128 stands for zero in the data rows.
Some points:
array([173, 143,  77, 163, 153, 114,  22, 137, 141, 154, 108,  87, 149, 120, 168,  97,  89, 148, 152,  49, 105,  99,
        91,  68, 126, 216, 134,  88, 163, 116, 117, 190])
array([ 91, 136, 119,  64, 126, 110, 176, 144,  95, 155, 157, 153, 144, 165, 122, 145, 204,  91,  83, 148, 191, 147,
       139, 155, 134,  88, 136, 143, 114, 145, 161, 137])
array([202, 118, 131, 150, 162, 134, 117, 107, 129,  70, 122, 109, 141, 110, 118,  90, 119, 107, 116, 155, 119, 113,
       157, 104, 113, 157, 110, 144, 114,  75, 133, 125])
array([ 65, 113,  96,  67, 131,  75, 134, 135, 111, 180, 169, 136, 125, 129, 133, 164, 169, 112,  74, 142, 184, 122,
       123, 144, 131,  62, 131, 123, 110, 139, 119, 162])
array([126, 149, 129, 133,  96,  86, 135, 141, 102, 134,  94, 141, 141, 128, 123, 106, 132, 186, 123, 146, 111, 113,
       130, 172, 107, 138, 128, 124, 165, 112, 135, 106])
array([164, 142, 107, 132, 147, 142,  95,  71, 173, 141, 171, 156, 141, 135, 134, 129,  62, 139, 153,  99, 130, 146,
       125,  91, 146, 125, 162,  88, 146, 186,  99, 166])
array([158, 203, 116,  91, 112, 200, 100,  30, 176, 106, 171, 146, 110, 140,  61, 139,  50, 145, 113,  97, 173, 183,
       125,  64, 120,  87,  94, 117,  51, 139, 115, 183])
array([151, 165, 163, 141, 114, 121, 148, 117, 159, 124,  90, 139, 156, 137,  59, 126, 123, 149, 142, 142, 138, 145,
       139, 124, 112, 135,  87, 106,  90,  90, 156, 110])
array([121, 120, 126, 161, 143, 111, 124, 153, 105, 102,  77, 115, 126, 113, 136, 113, 160, 106, 154, 145,  87, 120,
       154, 125, 118, 159, 115, 167, 127, 116, 157, 105])
array([149, 114, 132, 120, 143, 109, 140, 145, 116,  93, 140, 124, 115, 114,  67,  85, 118, 114, 151, 170, 141, 139,
       134, 151, 117, 125, 117, 157, 129,  83, 148, 118])
array([155, 139, 174, 126,  80, 103, 148, 101, 127,  71,  52, 143, 177, 127,  47, 102, 179, 141, 121, 146, 142, 137,
       136, 148,  78, 105, 106, 152, 113,  75, 142, 105])
array([144, 114,  71,  56, 148, 114, 179, 177,  61, 125, 153, 115, 161,  96,  46, 127, 249, 102, 112, 168, 213, 116,
       134, 114,  92,  97, 144, 141,  95,  88, 197, 120])
array([166, 122, 140, 150, 147,  82, 137, 196, 116, 108,  94, 133, 161, 117,  64,  90, 168, 136, 155, 173, 137,  84,
       151, 104,  79, 127, 108, 124, 135,  87, 141, 113])
array([ 98, 101, 100,  86, 141, 118, 170, 152, 124, 167, 170, 112, 149, 103, 121, 161, 152, 118,  81, 128, 183, 134,
       103, 138, 137,  62, 155, 149,  86, 147, 154, 118])
array([130,  94, 130, 129, 116, 139, 147, 136, 116, 138, 101, 150, 152, 143,  97, 118, 125, 147, 132, 129, 140, 127,
       130, 157, 132, 115,  91, 124, 156, 107, 119, 120])
array([106, 161, 113, 126, 116, 176,  44, 108, 169, 170, 148, 145, 116, 105, 181, 163,  51, 103, 159, 109, 125, 114,
       109,  88, 160, 146, 162,  99, 145, 164,  86, 163])
array([ 81,  82, 160, 124, 146, 118, 138, 171, 110, 133, 144, 124,  67, 155, 255, 177, 160,  81, 145, 126,  13, 157,
        94, 166, 227, 178, 124, 185, 137, 168,  85,  92])
array([156, 128, 132, 147, 120, 187,  99,  95, 157, 156, 124, 138, 110, 137, 198, 149,  83, 138, 166, 116,  99, 118,
       120, 134, 146, 131, 130, 121, 162, 162,  74, 142])
array([104, 113, 133, 177, 127,  86, 124, 190, 124, 122,  72, 124, 134,  98, 161, 112, 170, 131, 139, 130,  63, 125,
       153, 158, 137, 185, 133, 165, 149,  97, 131,  82])
array([ 97, 157, 150, 180, 116, 128, 122, 108, 152, 153, 146, 157, 104, 157, 211, 164, 120, 124, 125,  64,  94, 119,
       114, 158, 184, 124, 157,  89, 204, 171,  83, 130])
array([132, 154, 130, 133, 114, 188,  91,  63, 184, 151, 121, 165,  79, 143, 163, 173,  57, 128, 118,  81, 129, 129,
       138, 112, 172,  93, 146,  45, 115, 180, 104, 210])
array([126, 134,  45,  73, 165, 115, 104, 171, 106, 148, 172,  93, 100, 119, 159, 140, 158, 102, 107, 127, 197, 114,
       119,  91, 135, 110, 197, 136, 114, 149, 153, 175])
array([180, 152,  79, 121, 140, 193,  83, 110, 143, 110, 142, 128, 137, 120, 168, 118,  46, 130, 162,  81, 154, 137,
       124,  91,  97, 147, 125,  71, 126, 109, 143, 167])
array([104, 100, 139, 185, 163, 119, 131, 134, 128, 144, 120, 131, 109, 133, 132,  99, 135, 124, 119, 129, 123,  95,
       168, 117,  92, 146, 125,  83, 187,  99, 111,  99])
array([ 98, 163, 123, 156, 124, 122, 133, 115, 148, 124, 123, 146, 128, 128, 131, 108,  92, 142, 137, 117, 134, 116,
       123, 145, 103, 135, 135, 110, 150, 125, 127, 172])
array([116,  95, 139, 196, 119,  79, 159, 179,  96, 106,  70, 122, 145, 136, 124, 112, 194, 122,  99, 178, 106, 132,
       145, 153,  74, 129, 130, 147, 157,  71, 140,  79])
array([151, 122, 122, 110,  95, 160, 113, 114, 136,  83, 159, 122, 100, 101, 111, 110,  91, 148, 121, 110, 138, 148,
       137, 101, 110, 159, 117, 155, 110, 110, 124, 113])
array([107, 116, 146, 185, 147, 141, 117, 149, 146, 117,  72, 148, 122, 145, 145, 137, 166, 158, 144, 141, 126, 121,
       171, 128, 109, 154, 147,  88, 154, 118, 131,  97])
array([115, 149, 188, 118, 107, 154, 157,  85, 179, 111, 136, 128, 164, 142, 138, 109,  89, 151, 136, 128, 145, 140,
       108, 140, 144, 101, 142, 110, 122, 151,  79, 145])
array([112,  99, 183, 166,  98, 131, 186, 133, 138, 106, 109, 122, 125, 156, 162, 169, 158, 110, 125, 140,  86,  97,
        95, 184, 148, 140,  98, 160, 123, 178,  78,  78])
array([122, 143, 137, 151, 138, 143,  79,  91, 131, 119, 171, 111, 109, 120, 132, 168,  69, 123, 145, 101, 128, 136,
       104,  92, 131, 135, 152, 122,  78, 125, 120, 181])
array([147, 140, 139, 131, 118, 152, 140, 126, 110, 125, 139,  95, 127, 140,  52, 124, 100, 127, 140, 118,  93, 148,
       137,  94, 110, 135,  85, 150, 103,  97, 145,  96])
array([110,  89, 119,  12, 119, 150, 164, 137,  57, 156, 208,  76,  58, 114, 143, 174, 160,  76,  64, 183, 139, 170,
        91, 141, 230,  55, 129, 196,  55, 203, 159,  78])
array([ 78, 145, 211, 115, 110, 140, 170,  79, 174, 135, 111, 142, 166, 146,  85, 134,  91, 144, 100, 108, 112, 130,
       134, 172, 148, 109,  94, 135, 138, 182, 138, 112])
array([ 89, 115, 190, 162,  80, 115, 150, 129, 162, 160, 118, 162, 120, 172, 154,  95,  94, 141, 140, 120, 114, 138,
       108, 132, 149, 121, 116, 130, 163, 207,  92, 132])
array([175, 137,  67, 154, 137,  95, 102, 131,  96, 121,  99, 122, 182, 100, 102,  80, 144, 179, 151, 139, 107,  93,
       135, 135,  83, 180, 116, 118, 141,  63, 155, 105])
array([138,  70,  81,  45, 178,  86, 158, 175,  39, 116, 162,  78,  87,  92, 127, 132, 209, 117, 133, 152, 115, 132,
       135, 147, 103, 124, 155, 174, 109, 103, 186, 111])
These points spread out most along one direction. Take the direction at right angles to it along which they spread out most. Then take the direction at right angles to both along which they spread out most. Go by this last direction. For each point below, how far along it does it lie, from 0 to 99? 50 is the average, and the first point above lies past it. One standard deviation of the points above along it is 16.
array([104, 113, 133, 177, 127,  86, 124, 190, 124, 122,  72, 124, 134,  98, 161, 112, 170, 131, 139, 130,  63, 125,
       153, 158, 137, 185, 133, 165, 149,  97, 131,  82]) 25
array([149, 114, 132, 120, 143, 109, 140, 145, 116,  93, 140, 124, 115, 114,  67,  85, 118, 114, 151, 170, 141, 139,
       134, 151, 117, 125, 117, 157, 129,  83, 148, 118]) 58
array([173, 143,  77, 163, 153, 114,  22, 137, 141, 154, 108,  87, 149, 120, 168,  97,  89, 148, 152,  49, 105,  99,
        91,  68, 126, 216, 134,  88, 163, 116, 117, 190]) 56
array([ 89, 115, 190, 162,  80, 115, 150, 129, 162, 160, 118, 162, 120, 172, 154,  95,  94, 141, 140, 120, 114, 138,
       108, 132, 149, 121, 116, 130, 163, 207,  92, 132]) 30
array([164, 142, 107, 132, 147, 142,  95,  71, 173, 141, 171, 156, 141, 135, 134, 129,  62, 139, 153,  99, 130, 146,
       125,  91, 146, 125, 162,  88, 146, 186,  99, 166]) 60
array([122, 143, 137, 151, 138, 143,  79,  91, 131, 119, 171, 111, 109, 120, 132, 168,  69, 123, 145, 101, 128, 136,
       104,  92, 131, 135, 152, 122,  78, 125, 120, 181]) 61
array([151, 122, 122, 110,  95, 160, 113, 114, 136,  83, 159, 122, 100, 101, 111, 110,  91, 148, 121, 110, 138, 148,
       137, 101, 110, 159, 117, 155, 110, 110, 124, 113]) 61
array([ 91, 136, 119,  64, 126, 110, 176, 144,  95, 155, 157, 153, 144, 165, 122, 145, 204,  91,  83, 148, 191, 147,
       139, 155, 134,  88, 136, 143, 114, 145, 161, 137]) 53
array([ 78, 145, 211, 115, 110, 140, 170,  79, 174, 135, 111, 142, 166, 146,  85, 134,  91, 144, 100, 108, 112, 130,
       134, 172, 148, 109,  94, 135, 138, 182, 138, 112]) 43
